Here are some points, each followed by its number:
[-0.47 -0.93 -0.15  1.06 -0.35 -0.34 -0.41 -0.59  0.23 -0.07  0.75  0.1
  0.95 -0.73  0.18 -0.38  0.28 -0.02  0.13] 0
[ 0.28 -0.45  1.12 -0.76 -0.32 -0.56  1.05  0.89 -1.57 -0.22 -0.57  0.28
  0.54 -0.58 -0.17  0.46  0.87 -0.55 -0.05] 1
[ 0.3   2.1   0.14  1.22  0.07  1.93 -0.18  1.85  0.68 -0.85  0.66  1.21
  1.99 -1.61 -2.11  0.02  2.29  0.88  0.59] 2
[-1.51 -0.67 -2.41 -0.25  0.17 -1.87 -0.27 -0.55 -0.63  0.15  0.34  0.07
 -0.36 -0.73  0.43 -1.68  0.21 -0.33 -0.12] 3
[-0.19 -0.4  -0.1   0.43  0.03  0.64  0.17 -0.18 -0.11  0.17  1.24  0.61
 -0.05  0.02  0.2   0.31  0.    0.25  0.54] 4
[-0.26 -0.89 -0.25  1.97  0.12  0.01 -0.07  0.07 -0.02 -0.06  0.43  0.69
  1.25 -0.48  0.55 -0.27  1.11 -0.82  0.25] 5
[-0.62 -0.01  0.16 -0.12  0.22 -0.15 -0.15  0.2  -0.12 -0.01  0.15  0.61
  0.   -0.28 -0.67 -0.43 -0.56 -0.14  0.1 ] 6
[-0.06  0.85  0.25  1.74 -0.13  0.42 -0.33  0.51  0.63 -0.04  0.82  0.15
  0.43 -0.66 -1.49  0.17  1.49  0.32  0.2 ] 7
[-0.06  0.04  0.94  0.14  0.07 -0.5   0.04 -0.28  0.08 -0.04 -0.38  0.13
  0.24 -0.58  0.14 -0.65 -0.42 -0.77  0.02] 8
[-0.99 -0.79 -0.71 -0.65 -0.27 -0.11 -1.26  0.02  0.95  0.91  0.18 -0.41
 -0.44 -0.58 -0.34 -0.24  0.01  0.85  0.12] 9
[ 1.28  1.34  2.16  1.02 -0.46  1.11  0.61 -1.92  1.09 -0.05 -0.4   0.29
 -0.96 -0.32  1.87  0.91 -3.1   0.81 -0.59] 10
[ 0.13  0.95 -0.54 -0.05  0.71  0.81  0.79  0.07  0.37  0.16 -0.81 -0.44
 -1.56 -0.19 -0.46  0.31 -1.23  0.1  -0.54] 11
[-1.69 -1.46 -2.26 -0.34 -0.83  1.05 -3.96  2.47  1.    0.33 -0.81 -0.26
  1.8   1.98 -1.96  0.16  3.17 -1.63  0.75] 12
[-0.95 -1.02 -0.33  1.82 -0.53 -0.16 -0.51 -0.65  0.35 -0.03  1.45  0.11
  0.42 -0.68  0.22 -0.75  0.96 -0.05 -0.05] 13
[ 1.37 -0.75  2.09 -1.05 -1.18  0.23  2.    0.75 -2.93 -0.91 -1.71  0.61
  1.29 -0.96  0.4   0.84  1.22 -2.01 -0.13] 14
[ 0.67  0.88  0.47  0.78 -0.11  0.91  1.78 -1.35  0.11 -0.58  0.35  0.92
 -1.32  0.05  1.33  0.94 -2.45  0.77 -0.57] 15
[ 0.33 -0.64 -0.94  2.65 -0.24  0.27 -1.86 -1.49  0.89  0.79  1.47  2.01
  0.14 -0.98  1.46 -0.41 -2.33  0.9   0.3 ] 16
[-1.12 -0.88 -0.43 -0.94  3.02 -0.54 -3.6   1.6  -1.12  2.44  0.65 -7.8
  1.59  0.78  1.05  2.81 -0.16  4.71 -3.36] 17
[ 2.86  3.09  2.23 -1.24 -0.44  0.43  1.39  1.9   1.58 -0.78 -3.58  0.16
  0.7  -0.09 -1.7  -0.18  2.36 -1.63  1.25] 18
[ 0.31 -0.32  0.11 -0.53 -0.81  0.6   0.83 -0.16 -0.81  0.01  0.5  -0.52
 -1.04  0.11  0.67  0.32  0.39 -0.37  0.14] 19
[ 1.47  0.71  0.9   0.05  0.27  1.3   1.23 -1.45  0.37  0.   -0.41  0.65
 -1.33  0.53  0.36  0.68 -1.84  0.52 -0.47] 20
[ 0.05 -0.35 -0.17 -0.41  0.08  0.16  0.22 -0.03  0.06  0.1  -0.08  0.21
 -0.09  0.3   0.75 -0.33 -0.16 -0.36  0.2 ] 21
[-0.54  0.18  0.2  -0.33  0.15 -0.23 -0.2   0.25  0.22 -0.01  0.07  0.65
 -0.06 -0.27 -0.68 -0.72 -0.67  0.14 -0.09] 22
New points follow, each followed by the numbers of its three nearest points above by angle, nearest first.
[ 2.37  1.6  -1.79 -1.92 -0.47 -3.56 -0.15 -0.41  0.18 -2.62 -0.2   0.55
  1.19  3.83 -0.71  1.58  1.52 -0.61  2.3 ] >> 18 12 1
[-0.7  -0.69 -0.56 -0.43  1.2   2.39  1.5  -0.69 -0.15  0.05  0.17  1.04
 -0.91  2.8   2.9   0.69 -0.39 -2.27  0.19] >> 21 19 15
[ 0.11  0.77 -0.68 -0.72  0.02 -0.32 -0.43 -0.18  0.25 -0.39  0.39 -0.46
 -0.61  0.15 -0.3  -0.58 -0.07  0.05  0.44] >> 3 9 22
[-1.87  0.04  1.79 -2.16  1.14  0.38  0.36 -0.62  1.78 -1.06 -0.06  2.77
  0.    0.12 -2.1  -1.97 -3.08  0.57 -0.68] >> 22 6 8
[-0.31 -0.06 -0.28 -0.39  0.19 -0.61  0.42 -0.5  -0.72 -0.06  0.9   0.13
 -0.08 -0.04  0.43 -0.04 -0.28  0.66  0.2 ] >> 3 4 15
[ 1.41  1.45  0.93  0.39 -0.48 -0.15  0.34 -0.83  0.79 -0.6  -0.34  0.1
 -1.09 -0.03  0.98  0.77 -1.66  1.35 -0.35] >> 10 15 20
[-1.52 -0.87 -0.47  1.13 -0.04  1.   -0.88 -1.15  3.27 -1.26 -1.76  1.14
  1.8   1.98 -0.12 -0.95 -0.57 -1.   -1.15] >> 12 5 0
[-0.02 -0.29 -0.03 -0.81  0.53 -1.09  0.3  -0.02 -0.69 -0.4  -0.31 -1.46
  0.57  1.02 -1.04 -0.71  0.54 -0.6   0.07] >> 1 17 12
[ 1.04  0.58 -1.66 -0.68  0.47  0.02 -1.36  1.73  0.75  1.13 -1.48  0.15
  0.31  0.61  0.64  0.12  0.69 -0.56  0.6 ] >> 12 18 21
[-0.17  1.09 -1.76 -0.74 -0.17 -0.7  -0.61  0.09 -0.32 -0.85  0.35 -0.31
 -0.91 -0.49 -0.65 -0.81  0.88 -0.05  0.06] >> 3 9 12
[-0.44 -0.41 -0.17 -1.21 -0.05 -0.32  0.2   0.49 -0.49  0.14 -0.23 -0.47
  0.21  0.22 -0.42  0.15  0.61  0.36  0.36] >> 1 12 17
[-1.24 -1.05 -0.96 -0.87  0.    0.56  0.3   0.3  -1.19  0.68  0.11 -0.5
 -0.33 -0.56 -0.49 -0.45  0.26 -0.13 -0.44] >> 3 9 19
